50 stands for zero in the data rows.
Here are some points:
(29 69 53 44 49 55 66 54)
(60 47 81 69 79 30 35 69)
(43 84 27 39 32 73 76 25)
(75 45 29 46 25 79 94 18)
(25 50 81 65 81 28 21 74)
(32 37 57 32 43 46 26 45)
(46 48 35 38 26 79 67 35)
(25 26 47 51 36 49 31 39)
(48 45 72 63 72 30 31 68)
(54 71 72 99 96 17 36 87)
(33 55 62 40 52 48 59 55)
(19 45 81 63 83 28 27 75)
(76 33 33 26 27 78 93 13)
(19 51 74 67 83 29 30 73)
(33 1 80 49 60 42 39 48)
(37 66 58 35 52 45 58 59)
(27 77 57 39 43 61 67 50)
(61 29 43 33 47 65 67 30)
(66 40 27 22 23 83 87 9)
(50 35 33 42 36 53 39 44)
(28 76 59 38 40 62 71 51)
24 more points follow, each with its number after it:
(79 44 32 41 49 44 37 43) 0
(61 65 49 89 70 33 41 73) 1
(63 33 35 41 48 43 36 50) 2
(85 45 21 46 19 84 99 9) 3
(60 41 32 22 28 78 84 10) 4
(56 78 40 51 48 61 69 48) 5
(33 33 39 40 38 53 36 42) 6
(55 78 39 61 45 65 66 43) 7
(61 0 69 32 52 49 51 33) 8
(31 79 59 38 39 68 70 50) 9
(47 62 46 34 53 53 63 50) 10
(79 49 50 49 44 44 32 62) 11
(71 69 55 98 73 29 42 77) 12
(48 46 92 72 80 29 21 72) 13
(61 62 70 88 75 29 56 74) 14
(59 36 29 38 39 46 40 42) 15
(51 29 42 42 42 47 29 49) 16
(72 48 35 40 48 41 30 48) 17
(24 28 43 53 43 47 35 44) 18
(36 49 82 70 85 27 22 76) 19
(62 31 33 40 41 48 36 46) 20
(40 48 44 48 31 69 61 45) 21
(35 22 79 58 67 37 30 58) 22
(33 64 43 34 51 45 54 57) 23
Which of these numbered points is nearest to each point below, ignoring the 3 directions in which the first points spread most? Its number follows each.
(72 41 35 44 42 49 41 48) > 20
(82 44 32 56 28 76 92 20) > 3
(78 51 39 44 44 47 39 47) > 17
(33 30 74 62 66 39 31 59) > 22
(81 45 43 44 43 47 34 60) > 11
(85 50 44 47 45 44 37 55) > 11
(30 71 67 39 44 54 66 53) > 9
(85 43 40 44 43 46 40 53) > 11
(66 64 47 81 67 38 49 69) > 1
(72 63 34 31 47 65 76 38) > 10
(58 56 54 49 56 40 23 66) > 11
(72 48 80 75 75 31 33 67) > 13
(37 1 75 48 60 43 39 49) > 22
